Rotation paths and how fast each direction turns (degrees each step):
Each turn is a multiple of 5 degrees from 10 to 175, or 0.
Each row of a path follows its step; steps can be skipped.

step 0: -3.36 -0.60 -0.73 -0.43 -2.15 -3.25 -0.05 2.34 -0.85 0.29 -0.08 1.23 -2.26 -1.65 1.33 -2.52 -0.32 -0.07 -2.17 -3.84 -1.28 2.34 2.41 -1.48 -1.81 1.23 -3.10 -2.81
step 1: -3.80 -0.70 -0.99 0.86 0.44 -1.78 1.53 -0.99 -0.53 -2.98 -0.32 -2.07 -0.26 -1.87 4.66 2.90 -0.20 0.74 -2.58 -2.40 -1.28 0.04 -0.04 0.81 -0.36 1.61 1.50 4.62
step 2: 2.15 0.64 1.91 1.54 0.15 -4.81 1.12 0.85 0.32 -0.41 -0.15 -2.29 1.73 -3.04 1.01 0.87 1.30 -1.57 -0.23 -0.16 0.45 -3.78 1.55 -1.66 4.93 -1.75 3.16 -0.51
step 3: -0.03 3.39 0.46 -1.92 -0.37 -2.05 2.05 1.66 1.34 -1.72 -1.11 0.84 -2.51 2.45 -1.01 1.40 -1.85 1.93 6.43 -0.60 -0.53 -2.67 0.51 -1.95 -0.06 1.13 1.44 -1.36
step 4: -2.12 0.99 2.48 0.00 5.22 1.41 5.76 -0.66 -1.21 -0.03 0.79 0.34 -2.48 3.31 -1.72 -2.84 0.38 0.30 -1.35 1.74 -0.33 -0.77 0.98 -0.54 -1.40 0.40 -0.39 0.14
step 5: -2.33 0.31 1.53 -1.64 2.37 3.18 -0.88 -2.01 -0.48 -1.51 2.49 -0.99 2.99 1.96 1.35 0.12 1.12 1.40 0.24 1.45 4.11 -0.36 -3.87 2.76 3.43 -0.52 -0.24 -1.29
step 6: 1.14 1.27 1.52 0.02 -2.61 3.00 -0.59 -1.47 0.78 0.76 1.00 0.03 3.01 0.99 -3.82 0.13 -1.93 -4.00 0.37 -3.90 4.02 0.29 1.66 0.31 0.22 -1.46 -1.23 -2.62
step 7: 1.75 0.95 -5.43 -0.34 0.51 2.06 -2.31 -1.37 0.12 0.91 0.07 -0.25 -0.82 4.58 0.50 -1.21 -4.08 -3.35 -0.13 -0.78 -1.95 1.09 0.73 0.73 -0.55 1.58 -1.43 2.32
step 8: 0.56 -0.56 -1.10 3.74 0.73 3.53 -1.53 2.02 0.92 0.55 -3.05 -1.37 -1.82 -0.25 2.05 -1.49 1.81 -2.77 -4.08 2.03 -2.08 2.13 -2.02 -0.28 1.44 -0.49 0.72 -2.22
step 9: 2.06 0.67 -0.57 -0.02 -3.11 1.91 -2.67 0.44 1.71 -1.37 0.54 0.64 1.57 -2.57 3.18 0.78 3.10 1.31 0.91 0.35 -1.20 0.51 0.94 2.82 -3.85 0.19 4.28 -2.23
step 10: 2.09 -1.35 -1.57 3.20 0.69 -1.13 0.46 0.44 0.23 -0.09 1.45 0.09 0.54 -4.76 -4.38 -2.59 -2.08 1.95 1.33 0.44 -0.77 0.85 1.41 -0.66 -3.80 -0.73 2.39 2.60
-0.06 0.17 1.55 1.05 -0.87 -0.44 -1.41 -1.03 0.47 -0.40 0.60 0.07 0.13 -0.49 0.36 0.75 1.11 -0.98 0.55 1.27 0.00 -0.85 -0.52 0.34 0.82 0.23 -0.40 -1.17 -> 110
0.56 -0.49 -0.04 1.06 -1.65 -0.63 -0.48 0.47 -0.45 -0.37 -0.30 -1.42 -0.39 -0.47 0.65 -1.50 -0.04 -0.01 -0.22 -0.41 -0.02 0.96 -0.01 0.47 -0.41 1.89 0.90 0.18 -> 40
-0.56 0.30 0.81 0.88 -0.12 -0.26 0.32 0.27 0.99 0.38 0.18 -0.35 0.75 0.80 -0.55 -0.60 -0.42 2.21 0.48 1.47 -0.02 0.86 1.11 1.26 -0.18 -0.49 -0.33 -0.25 -> 60
-1.42 -0.77 0.82 -0.90 -0.50 -2.52 0.12 0.13 -0.43 0.28 -0.85 0.80 -0.49 -0.36 0.25 0.44 0.79 0.29 0.29 -0.27 0.20 0.56 0.62 -0.26 0.68 -0.14 -0.25 1.23 -> 25
0.27 -0.17 -0.41 -0.44 -0.97 -0.35 -0.72 -1.03 0.69 1.00 0.45 -0.95 0.86 -0.25 -1.69 0.25 0.31 0.64 0.11 -1.05 0.45 -0.96 0.08 -0.02 0.46 -0.70 1.90 0.46 -> 95
0.34 1.09 1.30 -0.03 -1.12 0.15 0.88 -0.56 0.14 0.05 -0.07 -0.12 -0.06 1.07 0.07 1.63 0.54 -0.43 -0.59 -0.58 -0.29 0.23 0.26 0.24 -2.35 0.12 0.09 0.74 -> 130

step 0: -1.45 -1.04 -0.34 -2.46 2.81 0.35 -3.17 -0.84 1.98 2.25 1.16 2.54 -3.23 -1.29 -1.43 0.43 1.50 0.10 0.58 -1.22 -0.02 -1.04 1.20 3.02 0.87 2.71 -2.55 0.87
step 1: -2.56 -0.30 -0.06 -1.93 -0.26 -1.17 2.12 -1.44 0.23 2.72 -2.54 0.37 -1.92 -2.32 -0.55 -1.97 -0.40 0.27 -4.26 -1.94 0.48 -0.07 0.59 -0.26 -1.63 -0.92 -2.96 -2.61
step 2: -0.83 0.44 -1.19 -1.91 -1.96 1.45 -0.81 4.77 -0.69 2.14 -0.39 -2.34 -2.86 -1.78 -1.54 0.87 0.56 1.66 0.43 2.16 1.96 -1.47 0.59 1.92 -1.14 0.19 -0.93 -2.30
step 3: 0.67 -1.93 0.59 0.70 -1.53 2.48 -0.67 1.23 0.98 -2.65 -0.23 -0.42 -2.64 -4.06 0.95 -2.57 0.31 -1.03 -0.05 -0.84 0.53 2.01 0.46 0.99 3.34 -0.59 -2.97 -2.46
step 5: -1.71 2.11 1.22 -1.55 -1.62 -0.21 -1.12 0.69 2.02 -1.33 3.50 -1.31 -4.99 0.58 1.13 0.13 1.38 -0.55 -2.73 -1.33 -0.88 -0.65 -0.38 0.57 -0.55 -0.85 -2.33 2.00
step 6: -0.73 -2.01 0.61 -0.17 -1.06 -1.21 1.66 4.45 4.17 -1.32 -3.25 -0.90 0.09 1.01 0.58 -0.49 -1.96 -1.29 -3.34 -0.47 0.58 -0.59 -0.21 1.66 -1.30 -0.09 -1.47 0.92
step 7: 0.08 1.52 -1.34 -3.15 0.19 3.55 1.12 0.88 3.63 -1.66 -0.49 -0.59 -2.19 -2.05 1.63 0.99 -1.24 1.10 2.72 -0.56 3.00 -0.47 -2.36 1.06 -1.38 0.87 -0.16 1.12
step 8: -1.41 -1.07 -1.09 -1.38 -3.75 -1.72 1.22 -1.78 0.55 -2.35 -0.63 -0.78 -0.11 -0.57 2.15 -1.47 -1.93 4.23 -1.24 -0.42 1.55 0.84 -1.27 -0.70 2.98 1.10 -2.28 1.19
step 9: 2.50 0.65 -1.30 -3.20 -0.04 -1.39 -1.90 0.38 1.77 -1.21 0.54 -2.42 -0.15 3.10 -2.19 0.11 -1.71 2.53 0.82 -0.96 -1.96 -1.75 -2.07 2.55 0.56 1.00 -2.77 -1.12
step 10: -0.78 1.93 1.19 -1.61 -2.59 -2.59 1.86 -1.20 0.72 -3.78 0.92 -1.57 0.54 -0.12 0.51 -0.45 -0.22 -2.36 0.96 -4.08 0.63 -0.25 -0.50 1.07 -1.97 -0.85 -2.53 -2.55
step 11: -3.31 -1.92 0.60 0.02 -1.41 -1.57 0.11 3.13 -0.19 -1.09 0.56 -1.00 1.44 2.25 -2.85 0.46 -1.32 0.69 2.23 -1.33 3.93 1.40 -1.59 2.50 -1.28 1.89 -0.42 1.03
-0.97 -0.37 0.20 0.14 1.13 -0.68 0.12 0.51 -1.03 -0.58 1.24 0.24 -0.65 1.23 0.99 0.91 -1.21 -1.42 0.04 -0.96 -0.98 0.43 0.50 0.73 -0.17 0.56 -0.28 -0.10 -> 65
-0.03 -0.17 -0.27 -1.02 -0.43 0.53 0.52 -0.77 -1.81 0.01 -0.93 -0.45 0.26 0.14 -0.68 0.25 0.09 0.75 0.59 -1.17 0.06 -1.16 1.07 0.28 0.42 1.12 -0.92 -1.47 -> 45
-0.03 -1.52 -1.34 0.70 -0.19 -1.15 0.85 0.51 0.60 0.87 -0.13 -0.98 0.05 0.58 -1.15 0.29 -0.86 0.18 -0.48 0.09 0.24 -0.31 -0.17 0.32 0.35 0.79 1.88 -0.60 -> 155
1.43 0.09 0.06 0.32 1.98 0.91 0.74 -1.16 0.71 0.04 -0.88 -0.30 -0.23 0.21 -0.41 -1.02 -1.34 -0.39 -0.12 -0.36 -0.28 0.32 -0.38 0.27 -1.24 -0.48 -0.31 -0.94 -> 125
1.41 -1.00 -0.08 0.24 -1.12 0.19 -0.09 0.08 0.26 -0.41 0.57 0.64 -0.47 1.38 0.09 -0.86 0.09 0.47 0.01 1.34 -0.18 0.00 2.09 1.14 -0.65 -0.02 -0.49 0.27 -> 115
-0.39 -1.12 0.55 -0.68 0.48 0.56 0.21 -1.76 0.03 1.00 1.33 1.09 -0.46 0.61 -0.30 -0.44 -0.47 1.34 -0.25 -0.10 0.04 0.62 -0.73 -0.45 1.43 0.46 -0.11 0.76 -> 90
-0.33 -0.75 -0.53 0.48 -0.96 -0.45 0.56 -1.67 -0.12 -1.61 -0.35 0.67 -1.38 -0.61 0.66 -0.64 1.08 -0.66 -0.73 -0.88 -0.27 0.06 -0.17 -0.05 0.14 -0.70 1.00 -0.68 -> 155

step 0: -0.81 3.66 -0.12 -1.42 2.12 -1.08 2.79 -3.20 -1.29 0.02 0.64 -2.88 1.72 1.25 -2.52 3.25 -4.24 -0.25 -1.39 -0.08 0.55 -3.34 0.04 0.22 0.31 -1.89 -0.23 2.11
step 1: 2.57 -0.64 -0.42 -1.15 1.99 -1.14 0.67 -1.46 0.44 -0.89 -1.66 -1.99 -1.31 0.59 -1.59 4.08 -1.09 0.57 -1.26 3.17 3.68 -1.14 1.02 2.12 -0.21 -4.03 3.59 0.05
step 2: 2.41 -3.23 0.21 -1.45 0.66 -1.81 2.05 2.10 0.83 0.27 -3.08 -4.14 -3.94 -2.67 -2.39 2.38 -1.66 -0.99 1.50 0.58 -1.03 -0.36 0.71 -1.20 0.48 -2.14 1.53 -1.98
step 3: 0.02 -0.69 -0.76 -1.51 -0.81 -1.22 2.44 1.88 1.03 1.35 -1.35 -4.14 0.40 -0.69 -3.31 3.78 0.52 -3.31 -2.24 -1.06 -2.53 0.01 -0.92 2.33 -1.68 1.15 -2.54 -2.60
step 4: -1.44 -0.61 -0.49 0.60 -0.25 1.33 1.44 3.79 0.85 -2.52 -0.34 -3.42 0.90 0.50 1.79 4.72 2.07 1.25 -2.69 0.92 -1.05 1.22 -0.33 3.85 -3.39 1.18 1.31 -0.12
step 5: -1.45 -1.26 1.28 2.95 2.28 -1.99 0.17 3.69 -0.44 -3.19 0.39 -4.41 0.04 -1.85 1.71 0.39 0.32 4.52 -0.78 0.19 -2.91 -0.06 -1.62 1.43 1.86 -0.28 0.39 0.02
step 7: -3.55 -0.48 0.57 0.69 3.08 3.13 3.49 -0.80 -1.90 -1.00 -0.87 1.27 -2.50 0.68 2.04 2.57 -1.29 1.80 2.54 -1.07 1.90 -2.77 0.82 2.99 -1.84 0.92 -2.12 -1.20
step 8: -0.05 0.10 0.20 -0.18 5.91 1.02 2.54 -2.03 -0.65 0.59 -0.38 -1.92 2.46 -0.60 3.20 1.34 -3.77 0.88 2.32 0.44 -1.73 -2.67 -0.21 0.00 -0.75 -2.34 -0.87 1.15
step 9: 2.44 2.65 -0.09 -1.81 4.48 -0.14 1.85 -2.31 2.28 -0.01 -0.90 -2.70 2.49 -0.89 -0.76 -1.07 -0.12 0.64 1.14 1.74 2.45 -0.90 0.38 1.78 0.06 -3.96 0.46 -3.68
step 10: 1.29 -0.72 0.47 -1.72 0.47 0.76 4.73 -3.08 0.44 -2.39 -1.92 -2.35 -2.33 -2.34 -1.23 0.77 0.84 -0.14 1.86 -0.31 1.43 0.66 -0.02 -0.98 -1.68 -0.24 3.39 -4.63
step 11: -0.19 0.01 -0.42 1.29 1.92 -1.48 4.08 -2.69 1.23 0.51 -0.72 -4.23 0.32 -1.17 -2.13 2.75 -0.15 -2.80 0.08 -2.08 -2.97 0.32 -0.51 -1.66 -1.31 3.68 2.56 -0.21
-0.17 0.47 -0.67 -1.58 0.89 0.27 0.11 -0.72 0.02 0.49 -1.70 -0.17 -0.84 0.04 1.10 -0.63 -0.57 -0.67 -0.99 0.35 1.15 -1.33 -0.43 -0.92 0.30 -0.71 -0.03 0.28 -> 45
1.34 -0.03 -0.54 0.30 -0.60 -1.04 0.85 0.33 -0.09 -0.39 0.00 -0.95 1.19 -0.16 0.80 -0.60 0.00 1.20 0.11 0.23 1.83 0.87 -0.53 0.27 0.31 -0.73 -0.27 1.44 -> 90
0.90 -0.64 0.85 0.18 0.12 0.32 0.26 -0.56 1.37 -0.16 0.36 0.24 -0.88 -0.01 -0.98 -0.72 0.82 1.91 -1.06 1.68 -0.39 -0.59 -0.05 -0.76 0.44 -0.36 -0.35 -0.29 -> 90
1.37 -1.00 -0.03 1.02 1.37 0.86 -0.37 0.36 0.61 -0.51 -0.34 -0.19 -0.74 -0.29 0.49 -0.45 -1.53 -0.08 -0.76 -1.35 -0.52 0.96 0.90 -0.54 -0.12 0.39 0.37 0.84 -> 120
1.09 0.21 -0.43 -0.70 0.05 0.95 -0.01 0.22 -0.81 -1.48 -0.40 1.80 -0.37 0.20 0.22 1.12 0.83 0.44 -0.82 0.17 1.27 0.45 0.61 1.04 -0.63 0.37 0.42 -0.74 -> 125
-0.69 -0.74 0.48 -0.30 -0.63 0.82 -0.49 1.39 -0.54 -0.49 -0.95 -0.82 0.03 1.09 -0.91 0.89 -1.65 0.06 -0.64 1.09 0.02 0.69 -0.41 0.43 0.91 -0.68 -0.87 -0.10 -> 20
